Named turns come first, each shown by rows before and after it. Which turns, in which order, take the first row of each pair that follows to the second? Write the first one first, as in the answered first pair.
fimas (before |-> after):
[  6   3  20  29 -26   6  27  30   6   7  33  33] |-> [  8 -19   6 -12 -30  13  33  53  -2 -16  10  -5]
[ -7 -10  -7 -11  -6 -10 -11 -26  19  -9  32  16] |-> [ -4 -21 -12 -24 -10  -5 -11 -13  16 -17  27   4]
[  5 -18   6  29   4   6  12  48 -20  13 -24 -11] |-> [  8  -2  12  21  17  -1  20  34 -18  12 -35 -27]
zupi (before |-> after):
[-26 -16  -9  40 -12  27 -24  -3 -22  -5  11  24] |-> [-27  -8  -4  47  -7  25 -21  -8 -21  -2   9  24]
[  5 -26  17  -1   1   6  -8  19 -12 -21  -4  12] |-> [ 6  3 36 17 18 -1 -4 -1 -8 -8 -8 12]
[ -1   4   9  -3   9   6   1   9  -4  -8 -23 -23] |-> [  3  16   7  -6  15 -10   2 -23  11   2   3  -2]
Nazo (before |-> after):
[  0  33  10  -4  33 -31  13 -52  32  -2   1  -4] |-> [  4 -11 -22 -50   9 -27   8 -30  34 -28  13 -10]
[  9 -17 -32 -25 -11  38 -12  20   0  10  15   4] |-> [  5   9  -6  23  -1  39 -15   7  -2  32  15  25]
[ 18   2 -12  20 -10  -3 -25  -1  21  13  13  55] |-> [ 20  40   7  16  23 -16  -7 -30  23  16 -15  22]
mapi (before |-> after):
[  1 -11   1 -12 -10   4  -4  17  -6 -11  -1 -10] |-> [  4  11  15  -1   6   1   1   5  -8  -4 -13 -17]
[ -1  11  -2  -9  14  -2   4  -9   1  -1 -17 -15] |-> [  2   7 -10 -17  10  -7   1 -20  10  -2   3   0]
[  6 -13 -23  -6 -13  -8   7  -6   3  -7  -6   7] |-> [  4  -8 -16   1  -8  -1   9   6  -6 -10 -24  -5]
Pairs:
(2 to 3 turns a pair)
[-11 -22  -1  28 -12  16   0  33   2  10 -13  18] |-> [ -6  16  12   7  21  -2  16   1   3   7 -40 -21]
fimas then fimas
[ -9 -36   4  16 -30  19 -10  62 -11   6 -11 -11] |-> [  0  25  21 -25  21 -16  17 -14   5   6 -30 -58]
zupi then Nazo
[  1 -11  22  27   4  -2 -13  21 -19   2 -14   7] |-> [  5 -30   5   4 -10  -7 -16  17  -8  -4  15  25]
zupi then zupi
[  0  -4 -14 -22   0 -18  -1 -24  15  -5  30   9] |-> [ -6 -27 -12  -5 -15  10  -8  33 -10 -13  -4  -9]
Nazo then zupi
[  8  -5  -4  43 -10  13 -17  27 -15  17  10  30] |-> [ 10  -9 -11  36 -12  10 -18  22 -11  16  17  35]
zupi then zupi
[  3 -14 -24 -49   1 -15   9 -24  15 -15  23 -13] |-> [-13 -23  -2  21 -14  27  -2  48 -19  -5 -21 -13]
Nazo then zupi
[-11 -12 -14   4   4   9   6  16 -25  -3 -34 -43] |-> [-13 -17  -8  45  -8  17  -8  23 -25  13 -16  -8]
Nazo then Nazo
[ 24  14  17  -2  -2  -9  25 -10 -12   5 -28 -24] |-> [ 27 -22 -12 -26 -28 -12  14 -10   1  -1  14   5]
mapi then mapi
[ -6   7   9  -2  11  16   6  22 -12  -7 -30 -18] |-> [ -1  24   7   4  13  -6   3 -26  11   8  17  25]
fimas then mapi
[  6  -8  -9 -29 -11  -3  11  -4   0  -1   5   4] |-> [  4   2  -2 -25  -2   0  17  -1  -5  -2 -13 -13]
zupi then fimas then Nazo
[ 18  -7  -1 -19   6  10  -3  -9  -2 -27 -40 -23] |-> [ 17   9   8  24   2   2 -12 -38  12   1   0  34]
zupi then fimas
[-2 20 20 44 -1 13  4 22 -7  6 -2 42] |-> [ -2   3  11  33 -13  20  -1  44 -10  -2  -5  39]
mapi then zupi then zupi
[ -2  -3 -22 -34   4 -16  11 -50  18   4  42  11] |-> [ -6   2  -9   7  -1  -9   3 -45  14  18  49  40]
fimas then Nazo
[ 12  29  -7  19  18 -12  11   9  -3  -7 -27   4] |-> [ 16   6 -29 -13   5 -22   6  -3   9 -15  11  21]
mapi then Nazo then Nazo
[ 15   3   1  11  -2 -10   4 -15  -5  -6  19  14] |-> [14 -6 -3  9 -8 -7  1 -9 -8 -7 23 18]
Nazo then fimas
[  5  34   9  14  16  -7   5 -29  -1  28   5  38] |-> [ -2   3   7  13   1  23   5  39 -32   7 -42   1]
zupi then zupi
[  9 -27 -14 -25 -19   1  -2  39  -2  -4  -4  -8] |-> [ 11  34  16  10  15 -21   8 -21  12  25   3   5]
fimas then fimas
[ 19  27  10   8  26   5  13 -28  -1  16  -3 -12] |-> [ 22   6  -9 -11  12  -1   9 -37  10  11  26   8]
mapi then Nazo then Nazo
[ 29 -16 -11   8 -19  -5  -4 -33  33  -7  24  19] |-> [ 24 -12  -1  35 -22   5  -9 -21  24   2  19  27]
fimas then Nazo
[ 22 -14 -25 -58  -6 -15  15 -30  14 -17  -5 -22] |-> [ 12 -49 -27  -2 -43  15 -11  20   2  -4  14  30]
mapi then Nazo
[ 11 -20 -13 -26  18  -3   0   3  -6  -2  -6  -5] |-> [ 7 -2  6 22 20  1 -4 -2 -7 19 -2 23]
Nazo then Nazo
[ -4   5 -14  -9  -3 -14  -9 -48  33  17  72  66] |-> [ -2  12 -13 -86  27 -13  20 -19   6 -27 -18 -56]
Nazo then zupi then fimas
[  0  -1 -19 -75  13 -17  22 -23  16 -16  -9 -28] |-> [-12   7   8  44  -5   3  -4 -10  13  34  30  64]
Nazo then Nazo
[ -7  35   1  19 -10  24   4   6  -4  13  -1  17] |-> [ -6   4 -25 -26 -24  25   4  19   1  -8   7   6]
zupi then fimas
[  5 -14 -19 -41   0 -18   5 -23  15  -7  18  -5] |-> [  0  29  16   5  24 -14  14 -24   0  11 -23 -24]
zupi then fimas
[ -8   2 -11  24  -5 -27 -17 -52  24  17  38  34] |-> [-10 -21 -22  20 -22 -19 -24 -32  21  10  45  40]
Nazo then fimas
[-14   6  13  10 -23   8  23  -3  -3  -4  18  26] |-> [-17  11  18   2 -14  13  26  14 -12 -13 -14  -5]
fimas then mapi
[-10 -30  11 -26 -20   0  -9  26  -5 -52   3 -17] |-> [-13 -22  21 -10 -14   4  -7  34 -11 -49 -13 -28]
Nazo then fimas
[ -1  37 -15  16 -19   1  -1  -9 -11  18  -8 -26] |-> [  1  36 -18   7 -19   0   1 -10 -10  15  -9 -29]
fimas then Nazo
[ -3   7   1  37  25 -20   8  30 -32   3 -35 -33] |-> [  6  18 -14 -10  39 -53  16 -33  -2  -1   4 -24]
fimas then mapi then Nazo
[  6 -13   2 -26  14   0  -8   1  11 -10   9 -17] |-> [  4  10  15  -3  28  -6  -6 -17  11   5   7 -11]
mapi then fimas
[-14 -13  15  28 -10  24 -19  37   8   1   6  23] |-> [ -8  35  34   7  31   0   2  -7  11   0 -19 -20]
zupi then Nazo
[-31 -36 -25 -43 -34 -17  -5   0  10 -39 -17 -10] |-> [-36  30  27  54  -5 -18  -4 -26   7   8 -27  23]
Nazo then Nazo
[ -9  12   8   3  -7 -11   4 -39  16  13  29  36] |-> [-16  16  23  41 -11   8  -1 -10   1  21   8  34]
mapi then Nazo
[  4  21  31  30  -1 -18  10 -46 -10   8  22  51] |-> [ -5 -34  18  24 -34  20   1  42 -41 -15 -18  23]
mapi then mapi
[  4   3   4  10  14 -21   0 -30  22  24  21   6] |-> [ -3  -6  15  33   8   3  -3  20  -3  20 -20 -18]
fimas then zupi then Nazo
[ 11  39 -16 -40  19 -30  -9 -36  10  -4   7 -17] |-> [  3 -20 -32  -5 -31   5 -37  31  -1  -4  29  30]
zupi then Nazo
[-19 -13 -26 -27   6  11  13  -2   1  -8 -20  12] |-> [-20  15  -6   0  22   6  15 -20   2   6 -28  16]
mapi then fimas
[ -6 -14 -18  46 -17  30 -16  40  -4  16  18  39] |-> [  5  48  -6  10  31 -14  10 -51  19  23  21  14]
mapi then Nazo then mapi
[-10 -21 -18  -8  -2  19   0  39  -6   9 -23 -37] |-> [-10 -23 -17   3  -5  24  -2  45  -8  12 -18 -29]
Nazo then fimas then Nazo
